One turning vector, and how many ticks it has turned:
The counts run from 0 to 299.
123 154 143 104 142 138  90 144 136 147 112 153 113 144 124  94 144 122 135 147 116  79 148 130  96 140 171 140 102 135 102  78 120  99 129 139  95 137  68 149 122 194 103 101 133 102 139 149 145 118 138 127  93 126 118 138 133  94 138 130 168 156 119 102 100 134 170 124 135 112 136 147 117 124 131 115 104  85 146 133 151
268
126 174 148  94 126  88 113 121 141 139 112 163 113 136 136 104 168 118 166 169 103 122 155 109  99 140 176 125  80 123 121 105 117 111 122 139  99 121  77 157 131 168 134  87 133  91 140 133 135  80 118 122 112 138 122 124 106  96 146 104 154 117 131 137 127 127 152 118 157 122 140 154 123 148 153 127 107 100 138 130 110
182
143 151 138 122 151 129 104 132 118 141 129 156 122 129 139 113 148 128 139 187 128 125 147 110 105 158 178  99  76 144 108  92 142  93 154 125 128 115  67 155 143 153  93  96 150  70 128 159 127  97 137 100 145 126 133 135 105 126 124 132 144 123 137 126  96 146 169 129 139 120 143 180 124 132 132 132  71  95 143 128 137
204
122 135 153  99 138 107  96 132 139 137 124 162 128 145 134 104 152 122 140 151 125  84 162 106  58 129 176 112  84 134 107  94 139  97 133 139 102 122  63 143 134 183 127  94 130 126 122 154 144  97 130 136 112 120 116 110 130 108 145 118 161 130 133 141  89 141 171 133 136 147 136 146 138 124 155 115  87  97 150 122 139
29
144 133 131 115 139 132  81 141 144 100 130 147 128 123 118  97 156 104 126 167 109 137 162 116  75 156 164 124 116 152 131 104 135 109 154 160 110 128  87 133  92 211 122 109 121 132 125 168 109 115 117 122 131  95  94 137 176 114 140 102 165 121  97 117 132 157 160 127 151 126 137 129 129 140 112 141  84 106 132 118 125
127
145 137 143 153 139 111 123 129 130 129 117 115 128 128 147 120 157 108 153 134 114 131 161 105  73 138 191  91 104 152 109 126 130  92 144 116  82 140  79 110 109 195 118  78 137 111 128 160  96 118 135 123 135 123 120 125 157 123  99 126 117 165 116 131  90 144 163 122 153 127 137 128 124 148 149 146  99  97 139 122 127
138
146 150 106 136 130 127  92 139 145 137 110 117 115 119 149 143 160 100 149 181 104 120 142 104 124 170 151 100  73 148 132 116 137 107 121 134  91 161  83 160 113 212  92 126 128  85 124 175 102 115 124 100 105 113 137 143 117 109 144 149 144 120 134 131 121 120 176 137 148 115 130 135  90 111 109 136 126 103 125 117 128
82
124 169 142 127 142 107 106 123 142 114 116 141 136 121 131 143 169 112 135 156  87 135 144 111  84 128 170  88  85 135 125 111 113 128 118 156 110 137  84 154 110 198 119 114 136  57 124 137  94 105  96 123 136 140 110 157 135 102 144 131 171 102 108 105 136 112 127 121 147 113 132 122 129 152  95 145  79 102 124 149 127
249
125 153 151 120 138 115 106 138 146 130 111 158 124 126 151 133 155  97 136 124  98 103 122 108  71 122 194  94 105 136 133 124 142 112 143 147  92 126  70 147 108 189 107 115 142  95 104 148 129 105 134 133 126 112 112 149 125 113 151 154 166 140  86 126 107 121 170 111 121 160 134 115 124 137 132 140  94 120 133 152 143
242
142 173 129 126 168 108 116 134 110 125 143 136 115 119 138 132 144 128 130 153 158 135 153 100 106 179 171 115 101 126 116 121 129  90 140 124 107 115  91 159 127 173  77 108 162  72 124 174 114 119 164 101 122 100 122 141 137 135 120 116 138 144  87 144 116 153 166 146 154 135 147 123 107 143 128 152 108 102 146 111 130
197
143 177 156 124 145  99 117 123 139 124 125 132 109 121 127 149 163 106 163 128 112 133 184 100  80 142 146 110 106 143 120 116 120 110 102 138 112 118  80 158 129 184 139  93 130 120 141 168 106  88 143 104 119 131  93 119 141 103 141  91 141 112  85 150  95 143 135 143 146 116 151 124 124 168 140 132 102  96 118 113 100
40
140 135 137 131 158 118 106 160 151 136 125 117 116 112 138 135 139  86 158 159 119 129 170 104 109 165 144 123  84 154 131 122 129 110 124 118 118 143  76 145 110 208 102 107 111 105 158 182 103 101 145 105 104 115 110 120 147 115 133 130 130 126 115 126  89 128 181 144 137 116 120 117  96 111 136 122 106 112 145 115 121
293
135 160 117 135 150 109 103 124 104 130 118 142 132 113 130 103 168 129 131 188 130 132 148 109  80 155 200 131 107 118 102  97 103 100 137 152 108 137  95 138 113 177 111  89 152  74 121 140 112 123 112 119 125 121 124 143 146 126 115 124 139 140 111 125 132 152 136 150 177 115 149 147 124 167 113 153 100  75 131 113 130
164
123 156 158  99 146 102 101 115 127 132 123 169 128 133 125 124 165 113 155 163 110 108 164 114  68 125 165 103  80 133 105  85 127 108 125 153 135 116  63 142 132 163 137  96 130  90 134 134 131  92 122 118 126 137 106 121 119  97 149 102 168 102 127 129  97 141 143 127 140 123 143 153 140 143 134 133  72 100 139 137 119
33
144 139 148 147 143 126 124 136 133 157 104 130 125 130 151 106 159  94 170 167 103 130 154 122  93 138 189 111  89 146 105 118 119 101 143 112  94 139  71 121 108 181 125  67 134  86 149 132 114 109 123 116 134 144 125 121 137 101 110 132 106 161 134 109  81 134 172 116 147 102 132 144 118 142 163 142 105  93 140 124 125
142
147 155 126 136 147 138  93 147 140 120 128 102 119 122 133 127 146 109 125 163 112 138 143  99 125 174 172 106 101 162 141 117 125 105 128 125 116 146  73 156 121 205  84 115 129 109 117 191  92 117 143 104 125 112 123 136 123 138 120 154 136 147  87 129 104 136 172 145 130 132 127 145  94 140  97 123  96  99 136 108 137
230
177 154 146 143 133 118 117 125 130 111 140 107 121 129 130 131 159 112 137 120 109 150 159 100  77 154 154  85  98 166 122 118 138  98 114 140  85 139  92 131 105 212 110 101 154 100 123 176 101  94 106 110 131 106 117 154 149 119 125 122 148 109 124 113 122 132 149 135 150 118 115 136 132 124  97 135  87 109 127 137 114
104
147 146 144 144 173 104 115 133 139 131 129 117 118 106 140 160 147  92 155 136 124 138 169 101  96 161 140 106  90 142 119 125 127 109 120 118 114 127  85 135 105 209 104 103 131  78 157 168  94 100 140 105 111 127  96 126 159 112 121 116 125 122 105 118  93 125 155 150 147 111 124 101 111 128 140 139 105 115 138 118 115
288
127 127 135 119 153 113 101 142 131 131 124 139 126 130 136 112 138 128 119 167 136  87 156 104  76 159 166 119  81 145 108  94 141  90 134 132 107 141  68 148 133 201  90  96 129 102 123 168 125 106 125 123 103 113 131 110 134 123 124 132 165 150 136 141  91 141 178 153 150 142 123 147 120 107 133 111  91  96 156 115 134
24
131 147 134 122 133 143  87 145 149 126 120 121 125 129 139 108 141 115 130 158  93 125 136 108 107 157 181 106  89 168 132  95 126 105 142 135 112 152  60 147 125 197  92 113 138 123 111 176 108 110 131 118 127 110 133 126 112 132 128 171 148 150 114 125  90 134 183 131 126 140 124 163 101 131 104  98  89 106 132 116 143
235
130 161 115 114 138 119  88 123 118 125 114 148 130 115 120  94 180 110 136 197 105 138 154 115  85 142 182 151 110 121 117  90  90 110 130 164 114 141  86 148 109 184 129  93 133 119 131 145 119 110 111 126 122 129 117 141 144 110 128 112 143 129  98 132 142 153 137 143 167 107 139 153 121 172 116 143  99  80 126 111 125
159
130 146 133 109 151 142  77 153 137 154 127 152 119 131 130 104 149 116 137 171 117 110 136 126 105 143 159 145  89 141 106  78 115 102 137 147 124 137  65 152 120 192  87 114 136  83 142 151 135 116 129 122 107 137 119 141 130 105 145 140 171 124 127  95 100 133 178 137 136 102 131 152 119 116 112 115  95 100 146 133 150
267
137 151 134 111 121 139  87 134 154 142 117 155 103 139 132  86 159 102 164 178 100 114 156 142 117 152 167 137 102 133 113  92 136 111 138 131  85 126  74 140 115 192 114 101 119 100 155 143 137 115 143 119 116 126 117 147 139  78 137 108 149 133 123 107 114 135 183 109 141  82 136 148 109 132 141 133 111  99 148 129 141
119
128 150 113 121 152 138  86 141 129 139 119 158 117 110 137 127 155 106 138 206 128 111 149 113 108 159 171 113  86 150 118  88 129 109 144 138 145 139  66 155 135 177 101 125 128  95 128 166 126 122 142  99 131 109 123 127 109 115 142 150 145 117 120 129  83 152 175 144 127 112 139 151 103 124 126 145 100  99 146 112 144
55
132 153 136 128 151  82 130 137 111 151 109 146 127 113 162 122 157 116 153 157 130 118 137  99  72 142 203 102  75 123 107 130 129  86 152 117  90 123  80 140 110 172  94  95 154  72 126 138 128 102 123 128 114 119 142 132 113 132 131 140 135 140 131 131  96 125 177 132 154 150 124 129 117 125 152 137 114 108 145 132 123
174
159 159 155 136 167 114 114 133 122 128 141 125 123 116 119 154 154 101 165 136 120 151 170 108  85 133 146 106  92 144 104 108 107 115 115 136 129 122  80 143 109 184 115  88 147  67 153 156 105  96 124 107 133 139  89 132 168  98 124 109 142 102 109 100  97 139 142 145 148  94 133 127 132 149 115 140  78 104 131 134 108
284
112 121 130 115 147 121  83 148 150 130 114 158 127 114 138 114 147 102 141 199 121  91 154 113  93 154 164 132  86 136 125 109 142 109 140 139 106 140  76 147 117 204 114 115  98 119 140 162 125 116 136 120 108 110 115 115 134 107 153 120 151 134 111 134 111 145 185 137 134 120 132 120 111 114 146 140 102 103 160  97 136
299
123 174 143 128 148  94 110 135 139 126 127 121 114 125 132 134 150 118 142 127 119 114 172  99  93 149 155 141 107 126 121 120  99 100 103 130  75 136  93 151 115 211 114  87 131 102 139 162 105 104 140 122  96 126 106 130 145 111 122 109 140 149  82 142 123 130 145 147 164 129 139 105 107 166 132 123 119  83 141 116 118
12
128 174 159 120 118 109 107 125 148 125 107 146 125 151 133 117 158 113 141 113  79 107 143 113  80 115 191  90 107 138 124 110 128 109 123 145  79 142  72 147 116 199 133  89 144 114 103 142 116 103 125 140 129 132 112 146 128  97 142 131 167 149  95 130 115 117 145 111 128 138 143 126 140 168 119 131  88  99 122 145 134
246
145 156 134 107 127 127  97 128 141 132 124 165 106 131 139 111 163 109 131 135 114  99 139 122  67 140 180 111 112 133 129 103 147  96 136 153  73 138  91 149 105 209 102 124 148 112  97 160 135 121 137 140 108  83 117 162 136 112 154 131 174 136  85 124 126 139 176 124 134 149 134 113 116 137 124 145 112 111 133 140 147
93
127 164 122 110 153 102  97 144 134 126 122 152 124  94 136 121 170  87 145 168 122 146 146 109  90 144 188 145 114 121 140 128  97 118 142 154 114 123  93 156  92 193 110 114 135 109 129 149 120 108 138 136 111 110  96 157 151 132 133 122 147 121  63 135 135 143 166 143 153 128 128 103 105 152 142 157 127 115 127 121 119
157
122 143 136 123 132 121 103 118 129 121 118 166 132 118 138 146 174 105 136 170 113 103 145 110  63 123 184  65 102 131 124 110 155 109 139 158 102 147  82 150 120 181 124 120 128 104  90 147 111 118 121 126 140  99 116 141 122 112 160 127 164 114 107 139 110 139 143 126 132 151 147 126 126 142 128 169  82 110 130 121 142
65
159 183 131 116 136 111 100 127 116 115 143 128 101 129 117 114 150 128 139 156 118 155 172  96 106 177 155 124 113 144 121 103 112  98 119 137 118 125  87 162 136 182 109  96 148 110 140 180 114  92 150  99 115 113 117 132 138 127 116 106 134 117  93 143 116 165 149 154 162 124 146 163 119 160 107 124  97  85 133 114 110
194
130 165 151 111 141 120  92 142 130 129 125 148 138 122 132 126 165 107 135 148  85 129 125 121  92 118 187  97  86 151 126  93 117 126 135 159 134 130  65 151 119 170 116 118 156  84 111 145 119  88 112 126 137 138 111 150 123 104 146 156 174 105 104 105 119 128 156 122 132 124 134 156 131 150 101 134  80 111 114 151 133
244
138 147 117 129 154 128  98 144 134 139 123 136 113 113 147 143 149 100 149 163 133 111 158 103 106 162 165 113  96 141 128 120 141  98 130 120 115 143  70 154 124 192  96 121 122 108 127 180 116 122 157 109 107  95 125 123 113 129 137 142 133 146  89 149  79 141 186 141 125 146 137 115  88 137 145 144 123 104 145 104 134
53
